In the rows, zero is written as 128.
A: a few groups of rows, each row roughly a mix of its group's hidden directions
A (161 x 15)
[[158 104  77 151 169 154 147 154  97 109 130  90 146 109 111]
 [124  77 135 138 105  98 151 114 140 107  54 111 140 120 109]
 [ 92 117 127 162 155 140  94 160 121  79 113 184 139 123 140]
 [118 121 143 141 137 183  92 160 136 130 114 144  80 121 183]
 [129 134 133  77 167 115 165  82 144 152 119 132 114 162  88]
 [119 165 166 158  82 124 134 118  77 146 133 101 130 156  93]
 [115 127 124 136 196 149  80 130 130  90 145 155  98 107 112]
 [145 102 136 121 127 144 178 103 156 121  98 152 131 198 130]
 [113 114 124 132 152 125  74 204 134 104 130 111 159 127 140]
 [128 117 123 106 122  89 173 176 122 127 108 119 150  64 143]
 [187  73 101 131 151 120  98 147 109 129 163 127 136 139 100]
 [132 173 146 138 137 116 131 129 156 119  86 100  65  93 106]
 [189 102 130 103 122 147 102 101 102 169 156 168 132 115 122]
 [114  98 134 117 123 150 112 105  73  76 111 176 139 133 156]
 [142 152  95 138 144 132 100 185  93  88 119  90 154 107 129]
 [ 82 112 105 122 142 171 168  99 113 117 108 119 134 187 129]
 [119 142 108 175 154 137 112 119  80 116 136 110 110  61 116]
 [138 105  66 151  90 151  89  96 128 131  92 130 102 113 127]
 [127 128 122 187  95  70  97 135 105  98 125 139 141 104 151]
 [166 151 130  74 155 178 145 130 119 161 135 128  89 137 104]
 [145 197 113 171 150 136 145  94 112 125 112 106 120 109  93]
 [150 115 131 144 175 118 105 126 151 144 140 176 140 143  62]
 [163  72 120 136 120  88 115 126  94 154 152 148 133  87  96]
 [133 139 119 119 170 147 162 127 126  85  91 197 124 140 130]
 [133 111 111 125 104 111 176  98 130 146  95  93  62 121 138]
 [148 158 131 174 152 139 165  94 133 141 110 108  76  91 117]
 [127 127 117 114 128  97 135 164 104 127  66 105 142 102 185]
 [118 126 128 127 164 171 128  89 143 146 117 155  54 131 137]
 [144 105 105 138 118 131 135 151 145 141 205 118 170  91 131]
 [131 144 186 116 124 116 123 128 112 119 120 137  79  94  67]
 [165 149 150 147 153 106  67 164 103 118 129  85 145 115 131]
 [172 130 116 161 141 115 112 170 100 131 131 125 141  56 141]
 [146 119 169 141 158 146 119 138 138 108 192 100 158 169 142]
 [131  56 116  92 138 105 161 101 118 154 146 156 108 127 108]
 [123 163 136 119 136 145  86  99 119 137 102 148  54 153 133]
 [194 125  84 136 156 138 147 123 156 123 165 169 123 116 122]
 [112 136 157 145  96 107  94 157 142 118 162 110 196 138 148]
 [136 109 143 117 142 143  46 130 122 153 150 111 107 166 153]
 [137 126 108 123  72 107 164 133 107 109 127  84 148  81 159]
 [170 142 149 172 125 122  72 136  91 125 159 145  90 139 124]
 [ 88 157 121 179 173 136 114 127 124 131 103 165 101 106  95]
 [159 109 115 121 110 121 108  93 100 115  89 135  99  62 150]
 [ 86 149 136 170  88 136 136 116 120 166 153  68 128 137 119]
 [108 175 166 169 140 111 125 132 112  95 123 102 108 183 119]
 [149 146 110 100 137  83 117 137 105 173 143 136  69 114 162]
 [165 166 128 102 119 173 156 120 109 151 148 139  66 133 123]
 [126  88 110 109 111 122 102 122 115 142 157 116 152 197 170]
 [ 92 149 141 131 106 147 137 140 101 133 180 185 108 104 161]
 [120 143  95 106 116 153 169 100  49 118 138 120 141 125 135]
 [170 127 117 120 102 128 170 103 134 139 159 102 198 125 120]
 [ 84 140 189 145 110 122 138 130 173 129 138 144 155 170 145]
 [166 148 119 125 148 122 163 139 123 140 154 122 181  64 111]
 [108  98 155 107 130 130  66 108 160 123 141 116  94  83 104]
 [ 97 149  87  88 142 136 181 111 118 117  86  94 142 112 119]
 [165 111 157 104 141 128 141  86 147 137 105  83 161 142  80]
 [113 130 129 138  95 140 157 128 118 105 150  99  99  48 145]
 [115 150 184 148  95 135 145 114  91 137 172 163 117 130 163]
 [156 143  61 135 112 169 138  94  99 130 110 106 144  96 124]
 [163 135 142 148 147 118  48 138 109 157  97 118 135 104 120]
 [166  92 139 122  95 154 193 146 103 125 168 123 136 142 124]
 [ 68 114  96  91 140 155 125 104 146 138  82 159 120 151 122]
 [141  95  89 101 132 112 130 118 159 118 189 122  74 123 114]
 [113 141 179 114 155 119 136  80 121 158 186 154 141 129 147]
 [157  97 165 114 131  77 119 150 117 114 164 106 113 181 120]
 [154 180 116 129 129 120 151 160 183  97 151 104 142 163 118]
 [ 79 144 142  86 118 178 111 149 174 132 100 119 144 128 106]
 [120 109 127 144 141  99 198  90 100 124 128 103  88 136 104]
 [101 145 129 138 106 135 182 121 139  96 137 103  70  84 135]
 [175 136 161 138 170 117  73 130 122  98  88 118 134 132 103]
 [121 133 114 124 110 133 165 161  96 169 184 100 119 125 172]
 [188 147 119 114 114  83 148 132 124 114 119 136 115 190 106]
 [109  93 180 127 140 126 135 140 148 118  61  89 136 147 143]
 [145 149 138 153 168 145  76 186 126 129 151 109 120 140 164]
 [149 115  93 146 126 138  82 178 140  92 106  79 147 138 134]
 [132 129 134 154 110 164 113 109  77  71 170 150 115 150 139]
 [122 149 110 129 181 136 113 197 122 106 113 116 148  86 124]
 [ 94 135 124 146 153 193 141 110  99 122 126 167 123 158 168]
 [109 139 110  84  90 170 119 114 104 144 119 161 119  94 176]
 [103 164 109 156 110 118 173  71  96 121 122 121 149 138  93]
 [173 115 154 184 102 123  77 139 121 132 170 148 118 131 134]
 [123 116 175 148  98  92 152 103  90 140 113 103 102  84 152]
 [149  93 104 108 101 131 140 136 117  80 182 127 121 106 176]
 [114  66 130 155 126 126 148 131 151  78 124 150 173 159 123]
 [161 153 142 137 101  50  94 132 133 120 131 113 115 109  99]
 [ 89 120 163 158 138 143  94 119 122  78 151 147 142  77 111]
 [ 93 131 152 103 152  89  76 150 143 137 169 148 122 119 167]
 [103 128 131 165  79 132 117 116 150  93  80  93 151 106 101]
 [193 168  98 135 136 161 142 108 127 110 115 172 153 119 134]
 [118 111  60 121 100  87 128 163 134 133 141 153  93 127 158]
 [105 170  93 123  89 156 157 114 113 162  84 161 131 111 116]
 [140 159 143 162 106 149  80  94 106 142 133 166  78 141 134]
 [160 132 119 154 101 135 103  88 114 148 157 140 181 147  82]
 [183 151 108 101 168 151 105 119 123 129  95 137 105 129  77]
 [150 103  90 142  78 131 157 116 105 128 148 113 178  85 139]
 [149 109 104 105 120  93 131 162 131 129 150 114 168 192 160]
 [177 130 142 154 148 101  96 157 105  98 108 168 123 164 155]
 [167 170 122 109  99 136  92 158 151 122 167 121  87 160 140]
 [156 146 113 117 154 177 122 124 113 105 112 178 155 160 171]
 [180 131 147 159 166 150 108 114  95  95 133 114 142 108  81]
 [133 111 160 168 127  85 104 130 160 117 141 120 128 190  95]
 [164 107  96 115 130 101 148 163 148  72 155 133 127  88 152]
 [152 165 118 160 116 166  87 130 157  76 114 112 123 152 100]
 [141 181 163 125 119 157 151 155  93 173 141 115 122 168 143]
 [131 129  95 156 128 159 191 125  88 119 151 166 144 134 160]
 [110 139 105 146  79 139 145 139 138 118  62 111  79 128 145]
 [120 196 149 114 135 162  83 166 111 116 124 136 125 123 164]
 [103 138 109 170 144 133 105 159 111 118 192  94 123 109 163]
 [ 95 153 124 127 185 117 109 129 138 123  84 139  74 136  94]
 [124 108 107 106  79 130 137  85  66 135 158 160 138 140 132]
 [116 118 125 122 140 119 149  74  89 135 146 151 116 188  87]
 [130 190 151  88 111 125  74 121 134 125 114 129 120 174 134]
 [118 144 185  82 114 171 111  94 106 130 121 154 108 151 113]
 [110 169 115 106  85 100  82 137 124 145 142 152 120  73 120]
 [102 103 108 163 173 140 164 102  87 124 123 139  85 141  98]
 [ 99  69 104 159 140 189 139 144 118 116 121 129 118 145 159]
 [154 146 134 120  71 125 159 130 109 120 160 118 172  77 109]
 [ 95 148 122 100 126 184 125 108 171 124 184 135 120 129 101]
 [129  75 150 157  90 107 151 149 142  90 149  94 126 151 159]
 [ 89 114 110 130 157 131  99 123 139 126  79 145  57 138 117]
 [159 132 165 143 134 111 125 152 194 126 139  91 167 156 123]
 [119 128 135 117 145 141  96 132 155 106 213 154 153 140 119]
 [ 97 137 100 182 158 134 156 167 107 121 126 118 130 160 175]
 [126 127 165  51 158 109 128 132 162 147 123 136  99 155 133]
 [191 109  95 140 111  74 107 119 136 111 125 120 130  90 103]
 [143  93 163 134 134 154 175 145 114 133 187 127 161 141 159]
 [148 119  97 157 189 141  96 135 158 108 114 154 111  87 144]
 [123 113  97 113  92 123 168 130 105  94 119 130 185 107 172]
 [146 163 156 147 167 121  78 159 130  92  98 125  86 124 118]
 [129 141  81 107 148 108 160 106 115 197 137 102 104 127 146]
 [185 139 144 157 137 143 124 119 108  96  62 141 123 147 105]
 [119 104 155 133  97 107 106  91  85 126 105 122  81  85 103]
 [113 138 152 117 147 178  83  93 154 141 139 154 141 173 101]
 [159 146 118 160 119 142 125  84  72 120 105 159 112 175 127]
 [114 207 155 107 142 144 112 159 153 118 108 113 157 127 146]
 [ 68 113 135 134 130 139  86 134 177  74 122 136 117 110 118]
 [126 130 141  94  95 157 113 111  79 114  93 131 153 102 181]
 [127 155 131 116  48 175 157 130 149 122 126 146 129 147 113]
 [144 142  84 122 108 118 209 106 133 135 100 138 144 145 144]
 [ 91 100 119 116 163  96  97 108 181 123 126 118 177 137 110]
 [114 150 161 114 127 145 117 191 127 155 160  89 163 110 153]
 [113 124 138 135 182 141  98 120 170 131 133 143  72 168 104]
 [141 154  98 149 142 101 118  85 148 138  57 128 120 162 130]
 [148  93 169  97 112 122 190 135 104 164 118  96 121 131 145]
 [148  93  84  88 187 113 146 107 132 150 116 136 101 126 101]
 [163 100 141 121 106  77 128 101 121 112  73 169 126 121 103]
 [167  85  73 117 152 120 120 169 111 101 128 156 113 119 101]
 [147  90 124 112 128 123 128 190 130 116 189 124 161 154 140]
 [150 168 107 177  90 170 103 117  89 123 136 132 141 100 148]
 [197 110 116 136 149 129  66 124 126 126 163 155 126 137 118]
 [138 198  93 129 138 136 105 111  96 108  89  98 110 127 107]
 [117 101 169 101  93 100 144 165 131 150 115 122 187 143 148]
 [141 106 141 141  98 106 169 120  92 122 184 122 181 145 122]
 [101 146 177 135 122 132 115 128 128 184 148 106 121 164  77]
 [ 83 154 119 141 151 106  61 149 133 115 135 170 136 108 148]
 [103 183 154 170 102 120 123 128 173 126  93 121 121  91 144]
 [143  95 106  86 130 107 109 132  69 138 155 166 102 100 121]
 [193 130 123 106  92  86 145 143 132  98 156 121 129  94 105]
 [121 158 163 121  96 116 126 111 124 161  83  98 123  78  91]
 [182 127 122 106 142  84 142 130 132  97 103 155  72 143 110]
 [133 145 120 154 110 132 113 148 110 132 112  87 147  51 163]
 [ 74 116 157 140  68 116 158 138 123 140 144 116 158 108 160]]

which group is each row in? (one row of each group first)
[109 117 173 127  73 109 171  96 125 132 157 127 143 164 152]
R
[158 114 125 128  88 144 150 106  79 137 177 159 168 116 114]
H
[107 143 160 111  67 101 161  88 136 169 138 117 116 118 150]
P

[158 116  93 149  75 109 162  87 124 138 157 111 126  93 107]
H
[143 166 117  53 117 132 112 120  71 120 133 122 123 146 142]
R
[128 152 108 127  98 135 157 121  98 146 156 157  58 105 152]
P
[ 98 138  53 150 134 132 106 133 152 117 142  93  87 109 127]
P
[170 110 102 129 119 116 178 101 105 142 109 108  66 118 122]
P
[104 171 120 113 115 132 100 156 122  86  85  80 122 155 152]
R
[156 122 131 115 142 131  87 172 142  93  75 125  78 135 120]
P
[133 141  76 143 113 103 117 122 141 103  72  77 114 105 109]
R
[140  81 109 102  91 132 162 107 169 107 138 138 147 142  79]
P
[141 127  70  90 193 108 115 129 133 165 132 134 106 136 126]
P
[126 129 150 151 142 104  84 120 155 162 114  98  83 101  80]
H
